(in the rows, 128 means zero)
One turn moves each row of this set onto another row. After a few examples, where does it send each row asked below?
A: [135  99 156 123 135  97 139 108 121 135 110 131 109 151  93 128 125 136
 133 105 136 106 135 165]
S: [111 104 153 145 141 117 121 122 129 137 127 110 108 157 105 140 121 154
 125 109 146  92 137 158]
V: [121 104 156 148 122 128 121 117 117 140 105 131 134 128 123 150 132 142
  87  96 119  95 153 186]
L: [127 100 158 128 144 116 127 115 118 137 133 118 111 150  93 142 126 155
 143 117 127 109 139 160]
B: [128  87 145 140 130 127  94 122 127 132 110 124 131 115 137 154 118 128
 112 100 146 107 162 193]
W: [141 101 143 133 157 127 113 122 120 114 113 128 109 164  92 141 128 141
 122 111 128 131 136 166]
U: [131 119 172 131 147 116 124 129 134 147  89 104 139 158 114 111 137 115
 122 101 128 121 156 142]
M: [120  92 142 123 125 113 112 134 118 115 102 128 125 122 138 101 145 139
 132 112 118 125 161 172]
R: [111  98 159 140 131 116  91 113 127 139 118 129 126 128 133 157 124 134
  90 103 137 105 151 184]
J: [142 115 147 139 149  96  97 149 104 151 109 114 155 138 122 122 128 116
 114 119 125 125 169 169]
E: [138 113 155 123 144 121 108 127 114 113  93 126 125 123 124 126 132 160
 146 112 134 138 152 154]
Q: [139 103 149 122 116 132  89 118 133 124 116 124 111 128 135 114 116 133
 123 107 129 138 168 162]
C: [135 114 141 142 137 135 130 133 121 150 120 112 150 156 117 147 134 101
 118 110 132 106 174 157]
F: [132 117 170 135 152 116 111 124 129 157  93 102 136 155 114 110 135 109
 129  96 133 119 154 147]
K: [120  97 141 120 132 134  96 124 111 114  94 129 128 121 126 117 135 140
 142  97 132 139 157 163]
P: [149 113 149 132 141  94 100 144 111 152 100 111 155 131 120 124 128 117
 115 112 117 123 170 175]
D: [119 118 157 130 146 126  98 139 119 138 135 118 114 130 126 147 125 140
 103  81 122  96 147 182]
H: [127 112 134 142 134 124 133 137 122 144 120 110 149 156 111 142 129  99
 115 107 130 101 170 163]

V goes to M
W goes to D
S goes to B
Now these:
U goes to H
R goes to K
C goes to J

One turn moves each row of this set onto another row. After a few examples, where does it send each row asked below?
sazib: [127 146 154 134 135 123 142 148 120 143 124 131 133 136 108 134 120 110
 129 118 143 132 127 142 138 108 135 108 118]
lebe: [118 153 145 131 142 126 145 141 112 138 120 131 131 139 106 134 110 113
 122 128 141 128 128 145 140 113 136 116 113]
met: [ 99 160 124 130 112 135 128 109 120 119 114 119 125 132 115 131 162 122
 127 116 112 139 124 142 120 123 139 112 124]
rego: [114 105 103 131 123 135 115 136 151 140 153 159 121 124 117 148 137 132
 117 145 138 145 121 117 146 130 127 123 117]
dozo: [103 154 127 131 109 135 124 115 124 117 110 121 126 129 116 129 166 124
 135 113 114 142 122 145 122 121 138 106 124]
nos: [140 121 107 131  99 131 112 122 122  95 148 162 105 112 117 132 134 138
 135 125 120 137 123 114 140 132 139 134 113]
Diba: [142 129 124 131 108 123 120 121 123 102 153 157 101 121 113 137 140 162
 117 117 118 123 115 116 137 124 138 135 109]
Bizil: [112 112 114 129 133 133 122 134 150 138 149 157 117 132 116 151 135 156
 106 146 136 136 115 125 145 126 127 123 111]
Mabat: [106 112 100 131 131 135 117 132 143 138 152 158 120 127 114 149 133 141
 107 149 136 136 117 122 147 132 128 128 113]
kerod: [123 141 140 136 132 126 134 151 115 141 124 135 137 128 107 129 120  94
 138 120 144 135 126 143 143 114 137 106 120]
Fim: [147 119 123 133 100 125 113 129 129 101 149 161 104 114 117 134 143 152
 133 115 121 132 117 117 139 125 138 126 112]
Zusan: [126 111 117 130 143 112 124 146 129 106 126 117 138 120 134 126 120 143
 133 115 125 105 142 148 117 112 128 134 125]
mulol: [101 156 123 130 109 137 125 112 122 117 111 120 125 129 116 130 161 119
 134 116 113 143 126 143 120 124 138 109 124]
rize: [114 148 131 133 139 129 136 144 107 135 120 135 135 131 106 130 110  98
 131 131 142 131 128 146 144 119 138 115 115]
Saso: [131 109 117 128 136 112 126 144 135 107 128 116 137 121 138 127 118 131
 138 115 125 115 151 138 113 112 127 134 129]
Rep: [102 157 129 132 111 134 127 113 121 120 113 119 126 131 115 130 166 128
 128 112 112 137 120 144 121 120 138 108 124]
feti: [121 114 108 133 145 110 121 143 121 111 136 117 141 117 130 126 123 132
 128 112 123  99 140 142 118 116 130 140 128]
riz: [120 105 117 130 125 133 120 138 158 141 149 157 118 129 120 150 139 147
 115 142 138 144 120 121 144 124 126 118 115]
ropu: [126 112 108 131 137 111 124 141 127 113 138 115 140 118 133 127 121 120
 131 112 123 109 150 133 113 116 129 141 133]
dova: [135 132 108 129 108 128 119 115 117  97 152 158 102 119 113 137 130 148
 118 127 116 128 122 113 138 132 140 142 110]

sazib goes to lebe
nos goes to Fim
Now these:
Mabat goes to rego
ropu goes to Saso
dozo goes to Rep

One turn moves each row of this set onto another row. After a few examples, where does it send each row asked below?
rofig: [119 139 134 112 137 142 143 130 111 154 122 119 104 118 113 126 108 138
 118 145 136 130 123 125 107 111 126 139 106 122 124 142 116 118]
peko: [122 116 158 139 129 139 134 154 108 112 139 126 127 142 153 124 125 121
 133 131 126 128 125 107 115 122 133 118 132 142 113 129 144 118]
nuki: [134 131 119 131 120 130 135 119 121 127 148 106 132 129  98 146 117 109
 134 130 142 109 134 135 103 144 120 152 130 128 106 130 138 118]
Tugo: [147 126 138 145 146 147 128 120 131 138 111 127 129 100 115 119 136 143
 114 106 109 126 122 117 112 104 120 131 120 132 131 134 119 138]
puso: [131 131 117 141 132 104 121 115 133 125 132 127 123 122 134 124 118 137
 130 129 137 139 133 120 130 149 152 124 143 145  85 123 124 119]
bosum: [120 147 125 103 145 129 112 125 125 127 122 120  98 133 127 128 132 115
 119 110 120 129 158 148 141 137 134 135 137 128 125 135 136 141]
Kiril: [134 131 145 113 113 132 118 119 116 131 132 135 137 149 135 124 135 137
 111 134 128 130 115 135 131 128 157 116 100 143 109 140 142 132]
pako: [137 141 122 118 134 123 125 131 107 151 122 126 117 157 110 105 136 149
 107 149 138 116 127 122 108 133 139 132 124 119 120 138 129 126]
Mafav: [119 123 136 109 135 120 152 149 130 136 141 110 124 114 124 102 132 127
 112 146 112 125 132 123 135 129 129 122 146 124 151 128 126 108]
mamuf: [155 132 118 154 118 129 132 121 123 127 123 112 137 118 138 119 128 114
 125 121 124 122 107 107 128 130 145 111 131 143 128 106  99 120]
Par: [139 134 137 147 121  99 128 123 114 148 103 112 134 126 102 125 114 110
 140 119 106 139 141 126 135 135 144 133 137 128 129 137 116 134]
pep: [111 153 132 131 134 123 122 135 133 125 130 157 126 140 137 117 134 128
 134 118 120 146 106 132 144 127 129 120 112 150 115 115 122 140]
rivo: [140 137 125 125 123 128 142 125 129 120 149 103 140 111  96 123 120 104
 126 125 139 111 120 137 106 145 115 147 130 128 106 117 129 122]
Legit: [116 109 104 130 130 152 137 111 144 130 136 130 127 111 140 115 134 116
 158 124 140 125 121 116 133 135 141 125 110 135 140 117 130 132]
roli: [128 148 109 136 131 126 123 142 129 141 140 113 104 147 116 139 124 115
 109 132 122 111 122 160 104 128 132 133 135 130 111 129 133 124]
tem: [141 122 130 104 142 131 116 106 126 139 123  99 148 115 113 134 116 113
 125 122 133 126 135 118 118 116 130 100 147 118 122 127 137 131]
Siral: [126 123 151 117 139 156 132 148 112 143 111 120 111 130 123  96 127 129
 152 142 129 126 115 124 117 125 130 145 129 139 107 137 135 122]
loru: [104 118 134 124 142 130 156 102 134 130 129 137 126 114 116 120 157 132
 134 128 119 144 133 119 125 138 118 130 129 121 143 140 136 132]
davo: [123 122 112 131 125 101  99 141 132 130 126 144 138 142 134 119 122 106
 138 135 142 102 142 128 129 143 115 132 132 145 126 114 127 135]
bis: [132 117 118 129 106 128  89 125 126 133 133 137 130 149 129 139 126 109
 122 135 108 119 112 133 110 123 126 150 120 146 121 138 139 130]
nuz: [112 146 129 139 131 133 132 139 133 123 117 146 124 143 141 118 157 121
 122 126 112 140 114 133 141 122 137 117 125 142 129 126 124 154]
mok: [135 123 118  99 140 160 119 134 142 124 117 144 127 142 123 109 135 137
 112 139 120 113 128 117 130 138 124 127 149 124 131 125 126 139]
fiko: [156 131 109 147 110 130 135 127 126 127 125 109 136 118 140 121 132 116
 124 118 123 120 109 107 129 125 143 116 137 139 126 110 100 119]
roku: [136 135 129 142 128  95 120 140 122 113 127 131 116 110 126  92 146 135
 120 129 113 119 106 121 117 119 113 134 134 136 118 143 123 131]
kames: [122 123 108 133 125 108 102 127 130 124 120 128 128 145 138 117 138 104
 139 137 129 103 140 118 130 149 141 133 139 139 130 116 134 153]
fetu: [122 120 123 139 131 136 125 149 119 137 135 117 119 117 131 109 125 104
 148 119 120 140 145 138 144 133 130 154 119 133 161 118 123 125]
rekup: [135 133 134 126 132 151 129 110 122 123 129 102  97 135 123 125 129 113
 151 136 153 122 114 144 116 148 122 133 142 131 113 147 126 125]
Rokof: [136 130 138 123 140 129 101 115 135 156 110 133 127 154 128 133  99 130
 145 116 134 145 141 128 133 131 112 135 125 127 120 131 123 123]
gur: [136 119 152 137 114 145 133 131 106 117 144 132 151 137 115 118 123 143
 125 140 145 121 106 124 116 121 145 128 113 134 132 114 127 120]
bisu: [120 115 134 110 143 124 146 140 127 127 148 107 136 119 127 119 130 111
 124 142 118 126 141 126 132 154 124 124 151 118 154 122 127 118]
dod: [127 127 147 128 113 111 107 129 116 149 127 127 131 107 131 147 130 107
 134 121 131 132 110 135 112 134 115 144 107 136 146 143 104 126]
Kol: [134 128 114 128 132 144 126 143 132 140 144  99 122 129 118 107 117 112
 147 113 125 123 138 142 141 125 118 157 126 131 156 123 132 125]
Pezu: [146 120 132 105 148 132 119 111 128 136 125 102 146 111 109 133 117 105
 125 118 130 121 137 120 115 117 126 103 144 117 116 132 132 128]
lokam: [122 151 130 108 153 108 117 132 131 118 139 123 106 130 127 126 125 122
 114 114 133 126 148 154 135 134 115 136 127 125 121 144 120 140]
Vum: [117 114 110 133 119 136 119 104 154 151 133 125 124 114 140 136 133 112
 156 124 142 132 129 123 137 132 137 128 113 141 140 132 134 127]
mabef: [140 129 139 143 126 100 123 120 107 148 103 115 137 124 103 127 116 103
 143 113 108 136 141 129 133 136 138 131 136 135 129 135 113 129]
fedo: [147 126 145 113 130 134 122 143 141 129 127 118 134 136 131 113 119 121
 125 118 134 104 110 152 127 113  95 105 127 131 129 125 129 133]
rel: [131 117 145 141 122 138 130 120 115 116 142 139 160 132 120 129 108 137
 127 123 155 125 123 125 117 128 144 118 115 130 131 109 121 118]
Vekod: [124 110 148 156 119 122 122 123 118 123 124 127 103 135 142 147 126 121
 136 136 130 119 133 124 107 149 116 134 138 141 133 156 130 129]
damis: [144 130 138 142 140 147 122 119 134 139 108 126 133 101 118 123 139 146
 119 102 106 120 121 122 116 104 122 134 120 130 136 136 127 133]
Fula: [136 122 127  99 138 136 118 122 148 124 126 149 122 130 117  99 131 147
 111 147 137 119 121 119 127 142 116 136 138 131 116 116 116 136]
nam: [110 115 132 136 130 116 148 104 132 123 143 139 141 128 116 122 151 146
 135 127 121 145 127 107 130 136 137 123 136 129 140 140 139 128]
Zema: [118 129 146 135 106 106 113 133 107 144 135 127 128 114 134 154 136 109
 134 136 122 132 107 127 111 134 132 141 110 146 132 141 121 118]
Sutug: [109 139 131 119 139 123 144 128 109 150 117 131 115 105 113 116 106 136
 117 137 126 140 126 110 105 116 126 139 110 128 118 131 113 117]

damis goes to fiko
rel goes to dod
lokam goes to Fula
Now these:
bosum goes to mok
fedo goes to roku
roli goes to pako
nam goes to Vum
Siral goes to peko
rofig goes to gur
bisu goes to loru
mabef goes to Pezu

One turn moves each row of this set onto another row. After a few examples, where does it send each row asked below?
nasuv: [106 122 149 120 137 116 134 138 146 140 104 137 123 132 115 125 138 129
 116 106 173 160 135 140 149 130 169 145 121 107 137 135]
Pum: [110 126 141 149 119  96 138 152 107 172 139 128 142 120 126 115 138 102
 106 113 133 160 143 112 126 120 155 112 137 158 149 127]
boli: [106 105 145 118 112 111 134 158 135 159 124 117 128 123 104 100 110 133
 119 123 140 159 127 121 155 124 144 119 118 118 110 112]
pufe: [105 139 136 134 125  94 146 158 100 146 130 127 122 147 145 117 118 113
 113 123 142 158 140 148 137 105 154 115 118 144 119 143]
gat: [113 148 130 144 147  93 127 175 144 144 145 117 110 126 103  92 130 139
 104 109 145 156 118 119 119 121 173 136 134 122 127 128]
kuru: [120 132 122 138 104 108 141 144 106 160 120 119 129 149 136 135 126 140
 119 121 139 157 127 146 159 112 158 116 134 159 138 150]
vubab: [120 118 153 126 112 105 127 152 147 138 110 112 114 145 107  89 155 120
 136 104 158 130 116 129 138 115 154 119 119 124 144 152]
puvol: [121 142 116 123 132  98 105 150 163 160 137 128 131 126 124 114 133 130
 130 129 155 156 115 117 158 131 147 134 119 125 119 144]
zasob: [ 95 131 139 120 136 105 144 173 114 135 125 115 114 126 146 114 132 133
  84 136 153 150 132 131 142 116 155 128 120 143 119 125]
Bugem: [115 100 143 135  89 101 131 157 130 154 124 118 108 127 113 106 143 131
 117 117 168 149 102 107 121 123 155 122 125 116 142 140]
luk: [139 142 123 126 116 103 137 156 121 159 131 114 149 142 129 117 139 162
 102 137 152 155 120 150 151 136 160 130 131 143 139 156]
lim: [134 125 143 112 130  97 123 145 130 144 115 135 136 119 134  94 153 135
  85 106 144 134 132 115 142 122 149 130 145 146 146 120]
mepan: [108 142 153 140 129 122 139 170 135 149 123 142 103 139 114 114 122 131
 122  80 151 156 138 122 120 107 176 115 139 137 135 126]
fogom: [121 138 154 111 139 113 139 168 130 158 128 125 136 132 132 117 147 150
  81 128 170 144 122 143 149 122 160 131 117 152 135 143]
Sule: [123 133 123 153 110 122 138 166 130 158 123 111 113 137 123 105 103 149
 122 107 117 167 114 112 124 116 170 127 141 128 135 125]
vibip: [120 118 133 133 104 115 128 167 135 172 123 145 126 117 131 111 143 124
 133 124 163 168 116 118  96 131 154 118 113 125 126 143]
Vas: [103 130 136 130 120 110 146 146 146 172 121 126 124 157 133 126 137 113
 115 106 135 158 129 121 132 146 146 109 114 108 120 153]
repid: [109 118 150 135 109 118 119 138 128 178 119 115 129 133 127 127 125 131
 136 133 148 155 129 116 154 140 196 132 112 133 129 140]
mavo: [123 116 121 131 132 122 117 152 144 135 114 117 122 138 101  89 154 116
 141 134 132 140 123 133 132 130 162 138 116 140 129 137]
bal: [113 116 127 140 129 142 126 153 146 166 104 131 126 120 126 117 148 116
 137 132 138 166 114 129 116 119 164 138 107 147 138 137]
neb: [144 149 131 140 132 113 127 153 140 177 131 139 126 157 115 104 132 145
 116  95 128 152 119 129 112 130 183 127 131 134 129 148]
gigul: [128 145 124 145 116 116 131 155 125 151 121 121 150 125 148 117 141 121
 126 120 131 159 148 113 136 138 159 121 147 154 162 141]
teno: [109 128 154 135 128  82 144 153 113 153 111 112 138 107 142  92 146 123
  92 107 140 153 138 122 121 119 153 121 134 125 146 122]
basaz: [118 142 145 137 134 120 121 160 150 167 110 111 112 119 119 107 142 166
 113 101 140 144 114 118 136 118 194 131 133 147 138 130]
mev: [149 136 143 132 132 111 123 143 130 148 127 125 159 131 136  94 134 123
 104 123 140 150 127 122 145 122 166 148 136 146 169 139]

Bugem goes to vibip
nasuv goes to boli
Now these:
gat goes to mepan
luk goes to fogom
gigul goes to mev

One turn moves each row of this set onto another row. After a few examples, where does it send each row asked below?
maz: [118 118 116 114 140 122 148 107 104 135 114 120 124 143 127 149 110 120
 131 147]
Tebif: [122 128 110 115 120 126 155 114 105 132 113 127 137 151 133 143 105 110
 122 147]
Mani: [141 143 144 120 132 122 163 142  90 119  93 138 113 146 111 138 133 111
 131 105]
Nom: [121 134 140 117 165 118 144 129 107 144 104 123 103 155 101 139 124 119
 152 123]
Tup: [132 148 129 131 122 129 146 153 121 146 120 127 100 157 122 116  85 108
 139 128]
Furam: [111 129 138 135 121 127 120 114  86 110  98 137 139 133 119 113  96 137
 148 126]
betid: [111 137 129 140 123 138 136 124  95 127 101 128 119 147 112 118  81 118
 154 158]
mubu: [121 152 124 109 135 114 132 131 113 137 104 139 149 173 119 111 117 108
 135 107]
Kupo: [112 120 128 135 120 124 114 140 116 134 115 146 140 157 122  99 104 106
 131 108]
nineb: [110 143 151 133 116 133 135 138  96 111 103 141 123 147 126 155 117 135
 143  99]
nif: [119 129 128 134 148 122 133 115  82 114  93 122 107 133 109 113 100 112
 157 142]
zalag: [129 130 141 128 153 118 134 140 112 142 118 119  85 136 114 124 102 127
 151 115]
Sado: [100 142 134 128 153 127 131 130 110 135 108 120 100 162 115 149 109 115
 162 126]
zefen: [123 118 124 117 120 126 151 110  97 122 111 130 136 135 133 152 115 130
 121 133]
gitu: [127 145 123 119 132 110 119 138 120 138 119 130 127 155 129  96  96 115
 138 102]
Nok: [148 138 139 127 130 115 147 148  96 117 108 131  98 129 124 116 114 113
 132  94]
dofi: [131 121 115 113 135 119 158 110  93 120 106 124 123 136 130 145 120 109
 123 136]
pide: [121 111 147 142 113 129 125 144 102 119 110 150 129 136 120 117 116 122
 127  97]
mizuf: [125 147 133 127 142 121 149 138  88 106  94 128  98 149 121 143 127  96
 146 106]
mivob: [120 151 134 123 126 135 155 145 119 152 109 134 121 176 109 136 103 111
 141 138]
Ronu: [108 161 124 130 116 135 141 144 113 130 107 134 123 179 127 137  98  98
 145 127]
verol: [117 109 137 143 147 130 135 144 110 140 113 129  89 144 105 122 109 101
 145 130]
napep: [120 122 111 109 130 116 140 104 102 126 112 128 146 144 135 136 114 118
 123 131]
Pov: [131 108 144 142 135 125 140 145  93 118 104 139  98 130 111 121 124 104
 133 105]
Popad: [114 123 124 140 126 133 131 148 120 146 116 136 114 164 114 108  96  92
 137 134]
viku: [118 143 118 131 120 124 128 120  89 113  96 134 140 150 121  97  90 105
 145 138]
Guler: [128 134 138 140 117 132 146 126  74 101  90 135 117 127 116 120 101 118
 143 133]
reru: [129 137 148 130 111 125 129 145 112 130 119 140 123 137 129 121  99 144
 133  95]
Naba: [118 137 153 120 122 126 135 133 106 131 106 145 142 151 115 140 122 147
 135 100]
ruvit: [104 151 126 119 133 115 115 127 105 116 104 136 142 166 132 125 115 112
 145  95]

viku goes to nif
Sado goes to nineb
Now these:
Mani goes to mubu
napep goes to maz
Nok goes to gitu
Kupo goes to verol

One turn moves each row of this set onto another row. After a few examples, where does it send each row asked below?
fir: [141 142 143 112 130  91 106 139 128 123 116 119 140 144]
lurad: [127 114 116 128 132 114 144 103 144 126 118 131 117 129]
vevod: [128 145 128 132 154 107 129 149 114 144 133 130 150 125]
Pekik: [132 129 133 125 145 101 148 113 129 124 137 142 112 134]
zumav: [154 143 120 124 129 101 110 131 123 131 114 130 143 147]
zol: [108 130 144 118 144 106 121 151 132 136 119 106 150 118]
gata: [140 130 126 117 121 103 104 130 138 127 101 113 144 142]
gasus: [111 127 153 123 130 117 118 155 114 119 112 126 105 139]
fotu: [115 117 145 114 136  99 141 113 145 117 125 122 112 127]
Fem: [108 137 136 128 129 140 138 114 127 109 113 115 134 108]
lesez: [121 126 109 136 139 123 124 139 131 146 110 116 156 121]
pel: [115 115 125 134 119 133 118 143 122 126  96 124 110 138]
Livo: [129 132 127 138 132 126 124 148 104 129 116 144 107 145]
Feka: [122 148 127 137 137 140 143 114 112 115 125 133 134 113]
gesag: [112 150 151 125 140 129 141 123 115 107 129 124 130 111]

zol goes to vevod
Livo goes to pel
Now these:
Fem goes to gesag
fir goes to zumav
Pekik goes to lurad

